In the rows, 128 means zero.
M: rows in 4 groups, each row roughly a mix of its group's directions:
M (120 x 10):
[[ 53  85 106 136 107 127 144 122 108 147]
 [ 77 118 153  58 135 132 132 142 139  98]
 [161 164  86 152 132 175 120 119  82 140]
 [174  73 167  95 120 108 144 136 154 112]
 [146  91 139 142 160  70 111 143 173 151]
 [131 169 132 158 142 197 133 105 159 111]
 [ 96 127 153 105  95 167 106 156 131  70]
 [163 158 116 121 173  61 132 150 132 138]
 [136 128 195 129 104 137  98 103 106 175]
 [145 108 207 116 106 142  98 154 114 132]
 [102 153 137 114 179 109  96 179 160 143]
 [112 176 134 156 139 183 135  75 123 125]
 [103 118 119 202 130 146 151  80 133 124]
 [144  82 114 143 140  76 172 117 115  88]
 [160 143 149 125 164  83  73 149 110 152]
 [193 131 114 118 122  83 111 169 109 152]
 [136  91 153 149 118 183 101  96 155 165]
 [148 127 112 161 116  60 132 135 158  84]
 [123  93 150 107 146 118 199 137 118  88]
 [ 68 129  95 161 150  95 126  97 146  98]
 [150 120 179 134 103 123 129 102  59 140]
 [140 119  78 166  90 178 132 126  92 130]
 [115 122 157 130  49 170 129 111 118 124]
 [132  75 130 134 115 132 194 160 118 158]
 [146 175 142  92 120 146 107  92 111 182]
 [180 139  96 121 169 168 136 164 157 138]
 [ 82 149 124 176 122 115 138 136  70 158]
 [142 114 160 178 111  89 123  91  97  92]
 [111  84  87 165  92  99 157 148 155 125]
 [129 159  90 121 103 129 120  64 145 171]
 [ 84  88 183  95 108 149 116 121 153 118]
 [142 161  67 155 125 108 125 106 120  75]
 [147 129 110 159 200 110 139  98  92 131]
 [173 137 143 132 131 140 157 115  56 156]
 [126 138 159 121  81 185 100 107 166 145]
 [188 170 118 150 151 105  88 119 147 147]
 [ 76 111 119 114 192 108 153 127 119  97]
 [111 100 106 125  59 113 140 150 164 157]
 [140 109 187 110  78 138 134 114  81 140]
 [ 87 113 141 128 178  94 149 169 143  91]
 [186 137  85 127 144 141 166 165 158 124]
 [175  90 118 137 130 125 179 123 162  85]
 [ 84 149 176 109 160  95 152 102 149 104]
 [160 145  72 126 183 132 148 156 154 137]
 [150 122  98 140 142 198  85 125 139 155]
 [182  97 133 151 100 147 174 162 130 151]
 [ 96 163 130  85 130 135  58 117 135 113]
 [181 180 114 149 102 132 123 165  99 148]
 [169 111 137 165  93 162 136 130 161  78]
 [138  89 118 119 130 193 112 124 184 130]
 [129 161 183 131 116  88 132 132  76 157]
 [ 81  74 111 121 124  92 139 129 115  79]
 [ 89 146 104 123 103  90 158 118 120 190]
 [ 89 129 125  84  85 135 137 146 185 107]
 [156 169  82 158 128 173 113 115 159 151]
 [174 158  92 146  97 178 105 128 116 154]
 [169  72 156 121 102 109 127 133 176 107]
 [168  99 166 106 135 191 108 142 149 131]
 [ 94 135 163 155  93 165 135  81 165 125]
 [ 88  65  94 134 134  92 136 160 136 112]
 [163 127 169 122 118  86 156 114  87  84]
 [ 81 144 126 148 101 184 124  81 120 107]
 [184 157 128 131 119 183 141  83 139 127]
 [118 108 102 131 102 107 102 149 118 205]
 [154 153 151  73  83 100 110 157 125 106]
 [188 127  96 149 172  99 120 128 165 117]
 [110 148 162 116 155  86 131 117 197 130]
 [182 155 126 154  82 172 142 154 117 122]
 [116  92  98 136  81 155 146 141  72 109]
 [142 115 115  96  76 134 196 144 141 124]
 [ 63  97 105 121 125  81 124 109  98 144]
 [148  88 176 132  75 117 111 115 151 162]
 [163  89 116 160  97  79 139 152  89 136]
 [ 81  89 115 147 133  98 173 125  98  92]
 [105 191 154 145 138 157 128  83 112 155]
 [110 136 127 153  92  69 148 104 103 173]
 [100 147 121 118  93 192 112  95 123 165]
 [123 143 124 118  91 107  89 175 186 115]
 [ 74 173 100 155 121  86  96 128 119 131]
 [ 96 140  96 194 114 139 125  97 100 157]
 [139 116 135 128 191  74 171 112 126 117]
 [188 145 153 135 154 149  81 154 110 151]
 [142  99 136  91 175 105 163 161 156  95]
 [124  90 105 106 156  61 152 103 111 112]
 [ 56 161 108 143  92 111 102 130 142 122]
 [ 96 162 106 191 145 129  86 110 123 108]
 [ 69 156 151 109 144 145 161  95 114  91]
 [166  77 168 138 130  96 124 113 152  86]
 [129 167  73 128  96 147 104 148 123  78]
 [125 180 178 176 158 111 133 141 121 108]
 [146 107 104 147 140 187 105 136 157  76]
 [122  78  92 123 147 155 163 132 167  86]
 [134 123 157 125 100 195  87 148 161 121]
 [114  86 124  86 182 152 131 126 175 130]
 [102 106 155  77 135 123 105 146 192 128]
 [147 125 124 127 181 174 113 144 131  68]
 [ 73 139 175 101 130 157 130  96 163 110]
 [157  94 130 143 175 176 163  94 117 114]
 [141 121 122 145  62 160  85 151 137  97]
 [129 105 172 175  77 138  95 145 101 129]
 [ 84 113 151 118 123 184 161 162 143  95]
 [161 199 108 129 164 140 129 117  91 135]
 [130 107 147 160 181 130  74 108 154 100]
 [121 157  81 107 123 100 146 175 121  78]
 [149 189 178 110 143 165 120 151 140 142]
 [ 49 126 147 127  86 133 110 101 123 122]
 [128  95 161  96 124  96 153 193 136 111]
 [141 150 100 177 125 191 120  94 114 142]
 [ 90 155 134  79 145 116 120  88 102 174]
 [129 132  95 158 200 145 143  92 128 107]
 [116 100 157  68 123  82 123 166 144 117]
 [141 127 111 154  97 183 157  83 122 166]
 [106  79 165 122 124  98 163 164 137 168]
 [163 137 141 101  70 170 102 143  96 141]
 [170 126 151 133 156 178  87  95 137  96]
 [ 72 143 133 163 156 111 104 176 143 152]
 [121  87 114 101  91 149 127 178 133 177]
 [ 87 104  85 130 113 110  99  78 119  90]
 [114 181  78  85 113 162 113 144 130 118]
 [118 103 161 129 180 148 145  97 134 185]]

the one row of each list that fits no group (the others fit one group, some only roughly):
  * J_999: [112 147  89 144 177 183 132 106  96 118]
  * J_591: [109 137 121 118 173 122 153 187 101  84]
  * J_908: [ 93 121 120 111  87 106 149 200 122 125]
  * J_481: [110 104 121 124  97 133 150 130 193  74]
  * J_500: [110 175 145  81  77 165 124 127 143 114]
  * J_550: [123 149 140 163 163 112 157  95  63 120]
  * J_303: [146 168 156 101  98  74 119 171 124 144]
  * J_180: [116 153 158 127  91 179 130 155 118 182]
  * J_71: [152 123 124 137 166 116 125 122 155  48]
  * J_294: [ 84  84 102 113  84 139 152 154 129  92]
  * J_870: [154 119 130 145 126  74 107 165 125 189]
  * J_139: [142  94 138 137 106 120 128 195 125 182]
  * J_395: [ 93  98 151 117 178 103 141 114  77 104]
  * J_26: [146 179 137 145 136  92  61 141 122 128]
  * J_851: [ 97 119  91 137 159 133 116  85 159  73]
 -> J_303
  * J_247: [116  85 129 151 197 137 167 144 137 109]
  * J_229: [187 121 126 170 106 150 170 112 119  94]
  * J_629: [122 151 102 145 141 151 113 168  94  63]
  * J_238: [131 158 143  79 140  73 151 157 100 103]
  * J_101: [198 107 160 149 104 141 158 118 104 110]
  * J_381: [139 148 127 149 110 175  85 155 104  75]
  * J_3: [101 131 163  85 120 172 116 176 121 161]
  * J_357: [173 153 112 196 124 128 133 131 137  85]
  * J_65: [ 82 157  95 144  66 151 150 126 130 112]
  * J_489: [128 122 124 155 112 166 183  88  80 124]
  * J_625: [118 111  99  99  95 192 117 108 153  97]
  * J_187: [ 92 150 147 133  63 123  82 107 123 149]
  * J_200: [137 146 143 169 109  96 122 105  56 134]
 -> J_187
  * J_351: [148 135 170  77 178 113  96 144 106 137]
  * J_172: [ 98 124 156 182  94 102 127 117  92 168]
  * J_400: [124 158 109 102 164 125 138 177 107  70]
  * J_265: [140 173  84  72 139 132 128  91 153 137]
  * J_80: [ 90  73  87 123 137 116 155 157 101 101]
  * J_511: [171 109 104 125 155 110 199 111 119 111]
  * J_399: [ 94 131 128  69 101 174 115 142 165 113]
  * J_782: [ 66 115 118 117  92 124 123 117  91 177]
  * J_431: [141 161  82 157 153 128  98 131 161  77]
  * J_193: [127 119 129 149 170 101 144 157  97  62]
  * J_494: [122 173 112  85 167 109 148 142  83 100]
 -> J_431
  * J_365: [121 147 119 155  68 107 113  85 116 172]
  * J_984: [121 131 112 156 151 132  91 141 198  92]
  * J_76: [116 132  79 167 172 138 142 140 116  75]
  * J_450: [123 137 130 126 213 165 134 143 120 109]
  * J_850: [105 126 132 151  61 143 115 130 169  86]
  * J_423: [174 153 110 144 175 165  93  96 116 114]
  * J_108: [156 154 115 162 181 174  98 126 103 143]
  * J_977: [ 76 124 124 123 161 127 160 127 130 196]
  * J_699: [114 171  96 159  68 118 105 124  95 119]
  * J_300: [157 136 103 158 171 141 123 106 118  63]
  * J_958: [ 97  97  74 163 119 165 134 160 155 133]
 -> J_423
  * J_78: [ 92 118  69 172 106 142 149 112 147 158]
  * J_579: [139 140 122  95  74 150 142 153  67 116]
  * J_129: [130 119 132 190  97  94 127  86 109 163]
  * J_766: [132 157 111 106 167 111 155 139  59 108]
  * J_421: [163 140 152 135  88 187 172 118 122 143]
  * J_338: [156 115 111 124 170 173 158 171 126  89]
  * J_420: [118 119  85  80 140 179 123 162  94 117]
  * J_232: [104 114 136 168  58 120 116 140 109 164]
  * J_994: [144 119 125 115  65 125 102 129  96 185]
  * J_369: [ 88 115 125 104 168 128 169 128 137 189]
  * J_504: [147  99 168 171 155 162  98  97 122  98]
  * J_736: [ 71  98 136  84 101  94 116 142  96 116]
  * J_70: [ 83 136 168  87  79 144 149 120 131  98]
  * J_448: [125  67 135 100 165  87 113 160 105 128]
 -> J_338
  * J_270: [145 162 117 117 168 167 152  68 147 137]
  * J_919: [158 155 167 128  87 186 148 106 109 128]
  * J_853: [102  92 110  73 129 152 166 139 171 138]
  * J_680: [111 136 160 151 185 168 117 104  95 159]
  * J_329: [156 112 131 141 163 145 204 145 148 113]
  * J_217: [158  70 119 159 146  80 105 145 140 151]
  * J_752: [132  82 103 142 133 107 120 151 200 140]
  * J_602: [125 182 193 138 105 154 123 139 101 137]
  * J_408: [146 142 129 105 154 174 105  67 153 155]
  * J_151: [121 106 109 131 103 102 203 117 114 165]
  * J_595: [ 94  77 167 130 121 135 141  72 117 103]
  * J_631: [187 149 165 144  87 159 132 121 112  97]
  * J_953: [ 81 132 122 100 101 106  80 127  99 173]
  * J_725: [115 142 145 152  44 144 112 126 131 103]
 -> J_151
  * J_271: [170  85 134 124 109 158 155 169  82 133]
  * J_352: [126 127  59 167 129  97 157 131 135  91]
  * J_655: [ 84 159 124  99  94  96 128 133  94 176]
  * J_824: [128  97 141 136 112 107 130 207 125 164]
  * J_781: [ 96 118 145 132 110  83  74 133 177 111]
  * J_834: [115 140 126 156  76  93 165 100  82 115]
  * J_47: [ 98 143 143 151  93 139 103 159 105 192]
  * J_326: [103 132 140 129 149 142 190  71 107 108]
  * J_499: [125 137 156 103 165  85 134 179 114 171]
  * J_831: [125  95  97  82 150  94 116 178 159 126]
 -> J_271
  * J_506: [115 109 162 168  96 151  93 111 155  79]
  * J_422: [182 131 170 160 131 151  76 146 124 117]
  * J_216: [104 146 120 142 176 124 152  66 130  89]
  * J_713: [116  91 105 135 123 163 135 100 180 179]
  * J_466: [110 158 132 126 162  96 169 111  70 101]
  * J_577: [104 179  69 148 169 122 120 144 118 144]
  * J_51: [162 164 116 189 158  93 103 133 147 121]
  * J_573: [110 130 167 103 170  78 172 138 112 109]
  * J_604: [129 183 110 149 175 143 118 112  82 102]
  * J_179: [185 138 167 119 117  97 134 173 111 160]
  * J_223: [123 115 175 113 153  97 187 165 108 124]
  * J_183: [ 95 175  59 143 118 127 129 106 109 141]
  * J_77: [171  97  94 169 181 131 141 108 125 149]
  * J_382: [143 156 100 147 204 138 105 127 111 152]
  * J_237: [166 108 163 176 129 164 100 109 135  88]
 -> J_77
  * J_121: [ 74 108  92 100 131 162 169 112 158 126]
  * J_339: [157 164 130  90 118 131 117 174  93 176]
  * J_246: [ 80 157 138 148 111 122  61 129 155 111]
  * J_501: [ 89  84 121 106  98 167 127 167 142  91]
  * J_21: [138  81 199 160 124 133 114 153 120 119]
  * J_242: [ 98  90 130 107 143 161 181  81 111 128]
  * J_845: [ 93 132  54 161 120 163 136 129 144 128]
  * J_937: [107 148  87 187  95 133 115 139  93 100]
  * J_182: [ 74 153  85 107 153  95 104 146 154 147]
  * J_317: [ 77 141 183  87 114 131 116 146 163 132]
  * J_207: [ 82 150 138 169  83 126 119  94  90 110]
 -> J_317
  * J_69: [157  89 159 104 114  77 170 111 102 127]
  * J_913: [ 99 133 128 119 115 155 118 119 214 130]
  * J_692: [117  67 111 196 124 146 134 131 142 120]
  * J_218: [169  98 180 124 150 131 131 124 182 102]
  * J_795: [ 97 123 145 186 110 151  97 101 126  81]
  * J_330: [163 109 141  77 141  66 142 131 107 110]
  * J_689: [108  77 127 179  82 156 131 107 149 132]
  * J_878: [117 150 107 140  76  59 135 143 113 114]
  * J_363: [125 100 160 164 121 169 136  93  71 130]
  * J_488: [110 117  90 170 119 117 176  95 138  83]
  * J_472: [105 109 113 198 169 124 141 110 102 106]
  * J_355: [136 130 172  59 159 105 143 160 126 125]
  * J_142: [104  98  85 159  89 166  99 146 152 108]
  * J_93: [ 87  78  70 148 121 125 110 127 151 104]
  * J_407: [147 101 122 121 120 170 201 107 105 124]
 -> J_218
  * J_780: [108 126 139  81 140 144 144 111 152 200]
  * J_792: [149 111 119 180 111 153 152 100 183 104]
  * J_127: [127 167  72 134 121  74 138  88 124 133]
  * J_767: [103  74 182 107 144 139 109  87 119 134]
  * J_880: [174 110  91 124 166 113 181 134 155 110]
  * J_930: [166 111  96 181  83 111 106 115 123 157]
  * J_195: [104 114 165 132 113 136 154  77  67 128]
  * J_260: [170 114 121  85 105 126 146 178 175 127]
  * J_449: [178 127  84 178 161 122 111 135 126 160]
  * J_10: [133 107  87 195 139 155 115 110 164 141]
  * J_789: [152 179 106 131 141 156  89 174 130 162]
  * J_541: [154  59 142 116 116 102 110 165  96 138]
  * J_124: [140 145 116 204 151  93 107 138 140 102]
  * J_335: [ 91 157  99 132 151  81  79 149 157 131]
  * J_331: [159 160 109  80 131  82 121 174 149 133]
 -> J_792
  * J_981: [189  98 111 117 140 186 130 105 144 120]
  * J_857: [150 130  95 106 108 189  87 119 164 114]
  * J_97: [168 123 108 168 131 115 110 120 124  55]
  * J_883: [147 141 166  75 107 165  84 144 140 106]
  * J_181: [145 193  78 119  99 130 108 106 116 108]
  * J_33: [115  97  92 101  99 145 142 177 178 119]
  * J_724: [ 90 101  73 132 164  92 105 134 153 149]
  * J_402: [125 103 170 136  68  82 139 130 162 131]
  * J_856: [160 105 135 165 122 191 159 108 134  95]
  * J_516: [138 172 152 121  53 156 130 112 137 131]
  * J_364: [117 123 155 196 137  92 136 115  81 132]
  * J_634: [168 167 130 111 109 110 130 161  80 173]
 -> J_981
